(in the rows, 128 means zero)
The rows of M fall into 4 groups, and each row is roughly a mix of its group's hidden directions; one row fits no group.
M (156 x 11):
[[136 101 217 104 145 123 125  95 121 142 127]
 [116  62 191 137 121 159 101 139 134 147 142]
 [146 174 137 116 153 147 162  89 195 139 129]
 [186 138 131 117 102  96 166 130  89 165 166]
 [130 109 157 113 121  69  66 134 111 163 152]
 [ 94 167 138 147  86 144 154 140 168 159 177]
 [142  79 103 122 172 110 100 127  92 105  73]
 [133 127 214  96 125 137 130  83 109 130 122]
 [107 161 120 124 141 206 117 153 158  89 130]
 [128 165 135 106 155 164 163  98 162 139 189]
 [131  85 160 153 117 110  79 158  80 130  89]
 [132  76 131 114 112  56 133 109 102 160 107]
 [148  53 149 160 115 157 142 130 166 159 127]
 [ 77  82 139 175 125 144  88 129 137  88 109]
 [105  60 175 163 117 138 130 137 163 150 147]
 [103 103 104 114 171 148 185 105 166 130  89]
 [ 90 166  95 146 110 113 162 165 186 141 141]
 [192 154 177 168 118 112 115 104 162 126 123]
 [ 74 124 148  57  91 123 123 156 122 108 125]
 [159 119  97 201 143 106  96 159 153 142 117]
 [139  89 136 127 175 109  87 113  82 103  81]
 [119 184  92  86 127  77 121 144  99  97 134]
 [163  81 129 119 102 139 145 107 191 171 141]
 [ 82 181 125 134 144 192 117 143 150  99 132]
 [141  97 125 117 181 118 105 119  63  98  94]
 [158  86 130 117 159 124  74 121 104  85  85]
 [123 136 218 107 140 150 122  89 129 143 126]
 [138  89 175 106 120  96  77 137 126 123 182]
 [141  68 160 183 115 150 139 132 161 161 112]
 [118  69 169 176 127 166 129 125 155 163 122]
 [ 91 122  73 143 148 119  74 147  86 113 103]
 [ 56  96 153  99 145 147 112 160 112 160 121]
 [120 155 125 114  91 153 162 150 178 150 186]
 [193 155 147  89 145 171  98 102 121 134 109]
 [150  83 151 103 139  96  81 146 101 132 183]
 [140  87 139 139 163 121  74 105 115 106  68]
 [141 183  81  94 121  91 126 133  91  87 134]
 [104 151 128 156 145 141 105 130  47  89 121]
 [141 158 145 103 131 129 174  75 175 130 171]
 [ 75  74 111 184 106 117 141 142 127 117 157]
 [108 165 136 124 146 195 109 152 160  90 158]
 [135 125  52 160 126  98 115 171 146 119 156]
 [158  95 169 120 149 145 106  82  66 125 122]
 [154 107 126 130 149 118  75 115 108  83  65]
 [122 111 213  87 123 130 143  92 128 138 113]
 [ 69 171  91 142 100 127 156 172 141 148 136]
 [112 102 108  56 133 154  97 158  83 131 128]
 [ 80 114 118  64  84 131 165 134 106 111 138]
 [129 109 188 133 108  89  68 110 145 146 152]
 [117 156 125 132  83 146 173 140 156 160 189]
 [ 69  92 131 179 102 106 167 149 126 117 148]
 [143 103 217 112 147 139 130  97 112 146 125]
 [127 169  80 110 113 164 178 148 125 138  81]
 [125 104 129 117 146 130  92 116  55 118  73]
 [126 184 117 146 143 133 124 140  76  63 135]
 [155  90 121 113  85 125 160 118 172 184 150]
 [101  96 190 145 142 114  86  84 144 141 154]
 [158  94 146  91 128 115 154 112 189 174 146]
 [112 181 103 142 160 182 125 154 160  90 134]
 [ 58 101 130 171 113  96 149 141 134 113 164]
 [ 69 103 106  68 152 152 124 152 108 153 123]
 [113  72 185 175 120 147 118 136 151 158 126]
 [134 156  38 148 118 133 146 156 148 117 129]
 [164 112 163 117 118 120  91 144  95 127 200]
 [117  96 110 168 124 108  72 181 100 128  99]
 [ 95 102 155  54 129 138 106 165  98 137 134]
 [107 117 161 142 123  75  90 116  77 134 174]
 [137  90 171 125 133  82  94 114 100 146 184]
 [142  94 133 123 166 113  89 109  79 105  72]
 [ 91 173 128 144 132 137 107 145  55  92 119]
 [140 168  70 130 148 175 162 148 126 142  88]
 [ 86 148 134 143 106 165 104 110 151 145  57]
 [112 167 117  93 126 142 173  97 182 128 169]
 [112 178 109 126 142 192 125 164 153  89 140]
 [ 68 181 117 137 148 133 128 163  80 107 130]
 [108 164 139 162 104 137 139 139 201 131 171]
 [184 143 109 204 142 119 107 116 131 133 104]
 [163 106 131 107 104 125 151 114 206 163 141]
 [ 65 106 125  59 146 126 114 153 121 137 151]
 [126 142  52 147 102 118 131 182 151 116 147]
 [ 85 106  95  53 132 126 138 163 103 129 137]
 [104 164  96 123 101 117 172 170 173 144 163]
 [127 147  47 148 113 126 132 179 150 118 143]
 [ 89  89 132 200 111 106 160 139 155 137 133]
 [ 95 166  95 150 100 125 151 167 189 132 145]
 [ 96 139  85  47 144 120 127 150 103 124 132]
 [166 106 166 146 133 140  95  70  86 114 102]
 [113 154 127 125  79 156 161 144 166 162 183]
 [155  74 129  94 126 119 145 125 187 173 143]
 [119 141  45 148 107 111 134 167 156 117 142]
 [ 59  88 121 188 120 125 152 138 132 133 140]
 [119 127 206 106 146 145 129  70 115 140 131]
 [174  99 164 116 135 148  92  78  90 115 102]
 [ 81 107 150  50 111 132 147 147 118 119 152]
 [173 102 164 117 142 147  96  77  86 111 101]
 [ 97 155  93 130 105 118 153 178 189 136 152]
 [128 130  95 138  86 141 186 118 116 107  66]
 [ 59  86 142 182 113 109 139 149 131 131 145]
 [149 113 130 105 178 101  98 121  89  90  76]
 [143 136 144 120 104  91  85 146  68 162 167]
 [ 92 190 129 124 140 187 126 145 169 112 135]
 [189 158 144 185 112 116 142  92 152 107 132]
 [ 89 155  95 124 110 114 146 185 184 138 144]
 [191 154 142  93 142 180 103  94 112 122 122]
 [101 167 129 140 140 205 115 138 161  95 123]
 [174 131 108 201 114  88 102 136 151 128 118]
 [134 117  70 174 117  96 108 182 153 128 146]
 [ 66  89 146  59 116 111 137 132 119 122 133]
 [146  97 160 106 121  85  89 143 101 128 190]
 [160 108 162 109 131  98  74 151 128 135 189]
 [102 167 125 120 165 188 136 143 175 101 150]
 [ 69 130 123  96 128 124 132 124 183 138  70]
 [149  88 146  98 131 125 150 111 192 177 147]
 [115 209  94 156 132 163 147 137 128 138 103]
 [134 169 112 113 131 154 184  78 157 129 169]
 [118 139  53 146  97 109 114 181 138 109 125]
 [149  81 165 148 113  83  87 113  97 119 165]
 [135  82 141 131 105  61 129  95 112 165  98]
 [115 178 134 142  82 145 150 134 190 144 161]
 [ 90 188 122 116 137 179  90 160 151 132 120]
 [106 162 133 146 147 188 113 133 186  91 124]
 [118 146 127 113 135 139 180  85 179 143 181]
 [181 169 114  83 159 161 110 102 131 145  96]
 [136 120 204 116 139 144 141  66 109 142 118]
 [100 180 125 140 147 186 103 151 159  93 141]
 [187 146 140 114  97 135 116 134 113 202 123]
 [141  88 155 128  97  73 115  97 101 177 112]
 [ 52 104 136 177 114  96 138 151 124 124 144]
 [100  90 130  92 129 160 114 137 188 100  85]
 [180 101 152 193 158 111 102 139 140 153 118]
 [172 156 157 194 111 108 144  96 157 110 135]
 [115 115 203  89 118 132 144  76 109 131 124]
 [170  83 127 129 109  66 143 111  89 158 122]
 [136  96 116 157 135 115  77 177  85 123  84]
 [119  80 116 140 131 141 116 156  59 134  78]
 [ 98 158 122 169 159 118 108 141  70  79 120]
 [ 79 154  79 142 119 113 161 180 159 141 142]
 [ 69 119 108  63 143 131 107 150  96 121 152]
 [179 127 166 198 113 135 137 102 159 131 118]
 [ 97 152  82 137 113 122 150 176 192 130 136]
 [201 149 141 175 115 124  94  97 135 104 133]
 [118 148 127  76 113 122 172 132 197 124 157]
 [ 84  77  80  80 137 150 119 147 108 130 149]
 [ 91 135 136  50  89 136 146 141 104 100 123]
 [ 53 111 146 184 120  97 135 143 135 128 144]
 [ 84 118  90  57 110 128 151 161 121 108 126]
 [ 69 108 119  57 148 133 110 154 112 140 141]
 [145 193  94 154 124 181 160 144 132 111 114]
 [179  81 165 127 133 134  94  87  87 114 133]
 [164 115 111 209 143 106 102 138 148 147 106]
 [ 84 152  83 146 173 147 147 128 160 105  84]
 [122 159 133  85 130 120 159  97 177 120 188]
 [ 58  96 133 181 114 111 162 142 135 128 145]
 [ 96 135 123  48 104 140 158 143 112 103 157]
 [168 102 169 134 162 132 101  69 107 113  97]
 [ 87 169 124 133 141 192 119 146 157  82 132]]
Here is one row of each group, with its name. Which group are the others in?
[132 160  74 146 132 159 177 133 139 115  73]	D
[122 175  94 123 124 150 175 107 190 135 149]	J
[130 198  96  98 125  84 160 134 109 101 119]	S
[ 86 179 126 152 128 134  98 144  75  90 102]	P

[ 63  94 125 138 104  85 128 175 109 117 147]	S
[155 105 169 124 153 137  89  84  73 110 104]	P
[111 173 129 128 160 120 127 139  54  84 129]	P
[151 149  39 157 121 122 130 157 128 109 128]	J
[143  69 137 122 117  71 143  94 108 167 104]	D
[ 98 121  85 145 131 131  94 121  67 115  75]	J
[183 139 137 201 107 115 152 107 154 121 115]	S
[128  84 169 113 122  68  99 110 109 161 158]	D
[186 116 107 111 132  95 179 140  94 141 166]	D
[177 119 152 187 169 114  83 139 135 144 143]	J
